The rows of Z fall into 3 groups, which share some directions, and each row is roughly a mix of its group's hidden directions.
Z, 107 rows:
[[ -8 -16  51 -35   4  11  17  13 -17 -19]
 [-12   9  -6  20 -18   5  44 -34 -20 -29]
 [-14  -7  33  -5  24 -24  38 -19  18 -26]
 [-14  53  -9  27  -7  17   4   4  31 -16]
 [ -5  -9   8   6  15 -15  40  34  -6 -44]
 [ 10  11  13 -27  20   0  38  15 -24 -39]
 [ 28 -38  19 -28  -1 -22 -15  33   1 -13]
 [ 24  34  21 -38  19   0 -21 -17  15  21]
 [ -2 -44  26 -17   1   0  -8 -31 -35  15]
 [-12 -14 -28  11 -11   6  12  47  33 -22]
 [ -1 -10  31 -39  27  -8  36  -2  11 -24]
 [-31  20  18  41  14 -23 -14  11  12 -28]
 [ 15  17 -24 -42 -20  37   9 -24   6   3]
 [ 25 -14  38 -16 -15   1  42 -22   0  18]
 [  1 -16  29 -55   4  19 -15   3 -11 -23]
 [ 15  44   7 -26  20  -1  -1 -30  22  26]
 [ 18 -17 -19  -9 -23   2 -46   0 -27  30]
 [ -3 -19 -33 -14   1  16 -43   7 -34  19]
 [ 14   9  19 -31  18   0  32  23 -16 -40]
 [ 15  10   0 -35  28 -10  38  -2 -20 -32]
 [-11  25  34  13 -17  31  21 -37  12  -9]
 [-10 -19  26  31 -20 -17   1 -39 -22 -24]
 [-12  22 -18  16 -27  -2  28 -48 -12 -15]
 [ 20 -32  -6 -25 -40  29  23  12   0 -11]
 [ 20 -13 -18 -32  10 -32 -11  46   3  -9]
 [-10  15  26   8   4  -8   9 -35 -38 -38]
 [ 12 -10 -44  33   2 -32  -8  -3  -1  31]
 [ 21 -37  20  -3 -25  19   6  35  -9  28]
 [  8 -38 -14 -13 -41  31   8  17 -14 -16]
 [ 22  25 -15 -42 -34  24  11   9 -10 -16]
 [ -5  17 -14 -15 -14  -9 -43 -48 -13   4]
 [-30  26  -4  21  -3  -9 -28 -31   2 -39]
 [ 20  12  45 -34   3  16   2  20 -25 -20]
 [ 21 -12 -38  20  -1  -5  14  -5  -3  52]
 [-27  -6  52  19  -2   3  11 -27 -26   4]
 [ 23   5 -19 -16 -29  18 -42  25 -17  19]
 [ 21 -16 -24   7 -28   6 -27  19 -19  41]
 [  0 -11 -28 -28  23  -7 -22  34  -7 -38]
 [ -2  33 -29   1 -33   1  29 -38   2  -9]
 [ 13  15  -7  10 -45  33  -3  29 -29  -3]
 [ 24   2 -53 -15 -13 -14 -33   0  16  -9]
 [  9 -31   8 -30  -6   6 -29 -47 -12  -7]
 [  9 -47 -24  -9   6 -23  16  19  -2 -35]
 [-22 -37 -25  35  -7  -7 -16   0 -36   9]
 [ -3  28 -28 -32  34  14  14  -3  35  -3]
 [-14  -6 -27  45  16  -6  39 -16  11 -15]
 [ 20   1  46   3 -19  -2  20 -42  -6  18]
 [ 14 -22  15 -47  24 -16  19   8  15 -27]
 [ 29 -19 -38 -39   3  24  -1  16   4  18]
 [-31 -16  17  43   2   3  11 -26 -29  18]
 [ 24   3  41 -25   2  10 -31  30   5  21]
 [ 13 -31 -34  -2  14 -19  19  46  -9   7]
 [-15 -16  23  40   7 -39 -16  13  17 -22]
 [-34 -26   5  25   8  28  34   8 -22 -18]
 [ -5  31 -20  -7  -9  -4  45 -33  19 -18]
 [ 21  10 -32  16 -19 -14 -19  35  35 -15]
 [-22  22   5   8 -12   7  31 -52 -19 -10]
 [-33   2  13  52 -14  -6  18 -11 -15 -24]
 [ -7 -32 -21  27   9  -2  44  30 -12   2]
 [ 27 -34  19 -45   0  -1   6  -4 -18  25]
 [ 15   1 -19 -27  -4  17 -26 -35 -13  41]
 [-24  14  -7   6  28  -1  41 -39  18  13]
 [ 11  11 -26  40  -1 -34   6   5   5  40]
 [ 12 -35  -7 -40  13  -9 -28  11 -27  20]
 [-20 -29  36  27  -4  -9  26 -27 -21 -12]
 [ -4 -33 -17  31  10 -18  26   7 -15  41]
 [ 33   3 -47   4  -5   1  27  17  24  21]
 [ -3  -3  43 -47  -1  29  -9 -10 -12  -8]
 [-25  15   9  50   2 -24  13 -22  24  -9]
 [ -3   3 -25  54  -4 -17   7 -21   0  32]
 [ 14   8  26 -36 -33  -7  -7  -3 -15 -41]
 [-30  10   6  47  15 -26  21  13  10 -21]
 [-13 -20  22  28  -5 -30  25  -8   1 -44]
 [-21 -23  41  -3  31 -21  17 -31  -5  -4]
 [ 16  11  -4 -25 -12  32 -39  38 -16   1]
 [ -7   5  43   2  -3 -11  22   5   5 -53]
 [  7  19  39 -18  15 -13   6   7   1 -51]
 [-17  18  44  43   3 -19  10  10  18 -11]
 [ 17   0 -34  -4 -24  12 -49   7 -20  18]
 [  0  14  30  13 -16 -25 -31  15  28  34]
 [-13  20   3  22  19 -27  36   7  32 -28]
 [ 20 -26 -28 -29  -6  17 -12  -7 -24  40]
 [-11  -3 -22  59  -5 -13  11 -25  -2  18]
 [-13  16  28  35  11 -27  31   9  27 -17]
 [ -4 -22  30   2  41 -18   4  31  31   1]
 [  5 -10   9 -58  12  14 -23  28 -13  -5]
 [ 13  19  21 -36  23   2  18  12 -27 -37]
 [ -2 -15 -51 -26  -9   8 -21  -1  11 -33]
 [ 30 -34 -27 -24   3  11  30  20  -5  24]
 [  8 -24  39 -19  23   2 -14  45   1  -9]
 [  0  -5  29   1   7  -9  45  23  18 -39]
 [ -6   4  58  26 -23   8  10  -1 -19 -15]
 [-16   1  -8  45  -4  17   7 -37 -12  33]
 [-23  19 -23  17  33   0  32 -27  28  -6]
 [ -3   2 -46  39  -4   4  40  -8  10   7]
 [-12 -25  -3  60   7  -3  20   6  -6  21]
 [-16  13 -34  29  12  -2  -1 -29  17  41]
 [ 27   6 -34  -2 -34  22 -10  34  -7  21]
 [ 23 -22 -35 -39   3   4  -5  22  15 -29]
 [ 24 -18   9 -46  -1   0 -29 -20 -14  28]
 [ -4   2  26 -49   3  26 -11  14   0 -35]
 [  8  14  28   1  42 -21  -5   3 -27  37]
 [ 23  -7 -15 -17 -23  20 -41  28 -27  13]
 [  0  44   8 -39 -11   8  15 -10  16 -33]
 [ 28  25  35 -36 -15  13   5 -17  13  25]
 [-14  41   2  15  19 -10  46 -20  13 -10]
 [  9 -28 -22  19   2 -20 -13 -24 -21  45]]

Here is one row of each group, with its name. Which group are the others in?
[  6   2 -38  35   1  13  32  31  18  -9] | J
[  6 -32  31  26  20 -38   5  27  -6   8] | N
[-21  46  -9  36  -1  -3  -1  16  25 -24] | G

[  3  13  12 -17   2  35  -3  -7 -16  56] | G
[-16  19  12  25   4 -14 -30 -17 -20  47] | G
[-32  -5 -19  32 -24  10  -2 -28 -28 -25] | N
[ -8 -27  -3 -32  19 -10 -43  19 -30   2] | G
[ 30  24  12 -51   4  15  -9 -25   2  14] | N
[  1  14   3 -18  17  -4  43   1 -21 -46] | N
[ 19  15  -5 -35 -24  12 -44  15  -8  23] | J
[ -2 -36 -10  19  36 -27  26   2  27  14] | J
[-11  22  53  15 -13 -18   7 -25   8 -24] | G
